Small tables with named rows and columns. After each table, cells are looked up by row and column.

Table rel
,vod,sok,reb,bokosup,luga,movon,mufi
logop,68,-47,116,-8,-33,-49,66
gubofa,-138,143,234,-236,195,-204,-145
nefomu,-319,-110,-282,-260,-126,-234,-345
suguno,-249,-163,-339,-168,-197,-141,-279
nedesi,180,-221,-283,283,-311,212,121
somid,-508,467,-617,-41,398,315,-495
puvut,-468,362,-643,-23,285,304,-463
mavu,435,-270,-343,612,-410,468,367

movon of gubofa = -204
vod of suguno = -249
bokosup of suguno = -168
luga of puvut = 285
sok of nefomu = -110
bokosup of gubofa = -236
movon of puvut = 304
bokosup of mavu = 612
mufi of logop = 66
mufi of mavu = 367
reb of mavu = -343
vod of mavu = 435
Row with the largest bokosup: mavu

kubona
fields: fipu, bikuvek, dur, lof, fodiz, vova, kulus, lufep
loz: [151, 233, 170, 152, 218, 132, 149, 117]
vari: [153, 253, 172, 208, 186, 142, 183, 52]
vebig: [115, 250, 186, 163, 188, 161, 191, 190]
bik: [131, 210, 138, 188, 224, 165, 158, 160]
nev: [122, 246, 173, 191, 185, 149, 158, 114]

fipu of loz is 151
dur of vebig is 186
bikuvek of nev is 246
lufep of bik is 160
lufep of loz is 117
lof of nev is 191
lof of bik is 188
fodiz of bik is 224
kulus of vari is 183
fipu of bik is 131
lufep of nev is 114
lufep of vari is 52
bikuvek of loz is 233
kulus of vebig is 191
fodiz of nev is 185
bikuvek of bik is 210

Table kub
,vuk,dofeva,buregol,bug,luza,retuvud
miz,-19261,-48835,-29919,-15992,-12867,19416
dob,-50804,-77939,52715,58686,-9456,-9173
dat,-25518,1976,-14114,4844,-37951,-10014
moz,-62557,-71390,49974,-10017,-67805,-43205
kop,34924,30643,-44943,-61216,-380,13635

What is the bug of miz in kub? -15992
What is the dofeva of dat in kub? 1976
What is the bug of moz in kub? -10017
What is the buregol of dob in kub? 52715
What is the bug of dat in kub? 4844
What is the buregol of dat in kub? -14114
What is the dofeva of kop in kub? 30643
What is the luza of dat in kub? -37951
What is the buregol of kop in kub? -44943
What is the luza of dob in kub? -9456
What is the retuvud of dat in kub? -10014
What is the dofeva of miz in kub? -48835
What is the retuvud of moz in kub? -43205
What is the buregol of miz in kub? -29919
What is the retuvud of dob in kub? -9173

nulited =
         gom  zudosi  budizi
nelufib  147     114      73
modu     148     118      83
bigov    102     212     206
loz      121     148     167
fotivub  122     119     125
tagize   116     129     153
kiro     129     173     149
bunito   125     139     122
toz      129     100      76
nel      149      65      82
nikonu   150      43      65

nelufib, zudosi -> 114
modu, zudosi -> 118
nelufib, gom -> 147
nikonu, budizi -> 65
nel, zudosi -> 65
nikonu, gom -> 150
toz, zudosi -> 100
nel, budizi -> 82
fotivub, gom -> 122
tagize, zudosi -> 129
loz, budizi -> 167
kiro, budizi -> 149
kiro, gom -> 129
nel, gom -> 149
bigov, gom -> 102
fotivub, zudosi -> 119
nelufib, budizi -> 73
Row with the largest zudosi: bigov

zik =
        barap  zuz  peka  seruga  sifip  dedigeb  sagat  nofi
bag       175  133   137     157    117      138    137    96
rim       174  133   137     143    118      137    138    97
kog       110  143   148     127    170      150    149   190
nore      208  123   143     174     91      130    131   143
tege      241  113   127     143     65      125    124     3
fisifi     78  143   151     112    197      155    155   236
vimubu     79  164   143     112    195      154    156   143
teme      143  113   143     189     62      143    124   143
mefo       78  163   154     112    196      155    157   237
mis        80  164   143     143    143      156    156   236
mes       239  112   128     143     64      143    123     3

sagat of rim: 138
sagat of teme: 124
peka of rim: 137
zuz of fisifi: 143
barap of fisifi: 78
sifip of kog: 170
peka of mes: 128
seruga of vimubu: 112
nofi of teme: 143
barap of rim: 174
nofi of mes: 3
dedigeb of tege: 125
dedigeb of kog: 150
nofi of fisifi: 236
dedigeb of mes: 143
barap of mis: 80
peka of nore: 143
nofi of bag: 96
nofi of nore: 143
zuz of vimubu: 164
Row with the largest nofi: mefo

tasim =
          sof   lav  fodi
riromut  -849  -539    47
ved      -828  -676  -389
goru     -890  -262   927
gitat    -864  -438   369
malafa   -884  -304   793
mitiba   -835  -630  -243
pedilu   -883  -311   770
sofado   -881  -324   729
vakos    -849  -540    45

malafa, sof => -884
malafa, lav => -304
riromut, lav => -539
goru, fodi => 927
goru, lav => -262
pedilu, sof => -883
ved, sof => -828

Table kigub
	keb	pefozo	vez	zitig	zag	batarob	tenu
liberuk	129	61	150	207	108	118	79
murevez	69	229	109	128	124	86	146
pom	142	126	176	122	161	138	160

zag of murevez is 124
pefozo of liberuk is 61
keb of pom is 142
vez of murevez is 109
zitig of pom is 122
batarob of pom is 138
zitig of murevez is 128
tenu of pom is 160
keb of liberuk is 129
keb of murevez is 69
pefozo of pom is 126
pefozo of murevez is 229
tenu of murevez is 146
zag of liberuk is 108
Which row has the largest zag? pom

femazis =
         rotimog  tiseba  posinu  kozad  funa   kos  punoz
nobunob      0.1     0.0     0.0   -0.1   0.0   0.1    0.1
gegek        0.0     0.1    -0.1    0.0  -0.2  -0.1   -0.1
rav          0.1    -0.1     0.1   -0.1   0.0   0.1    0.0
seselu       0.6     0.2     0.2   -0.5  -0.1   0.5   -0.1
fisaz       -0.1     0.1    -0.1    0.1  -0.1  -0.2   -0.1
bog         -0.1    -0.2     0.1    0.1   0.2  -0.1    0.1
lop          0.4    -0.6     0.3   -0.3   0.3   0.4    0.1
zageke      -0.2    -0.1     0.0    0.1   0.0  -0.2   -0.1
nef         -0.3     0.1    -0.2    0.2  -0.1  -0.3   -0.1
vop          0.0     0.2    -0.1    0.0   0.0   0.0    0.0
befeva       0.5     0.8     0.0   -0.4  -0.3   0.3   -0.1

What is the funa of zageke in femazis? 0.0
What is the kos of nobunob in femazis? 0.1
What is the funa of gegek in femazis? -0.2
What is the punoz of seselu in femazis? -0.1
What is the posinu of bog in femazis? 0.1
What is the punoz of nef in femazis? -0.1
What is the posinu of nef in femazis? -0.2
What is the rotimog of gegek in femazis? 0.0
What is the kozad of seselu in femazis? -0.5
Row with the largest tiseba: befeva

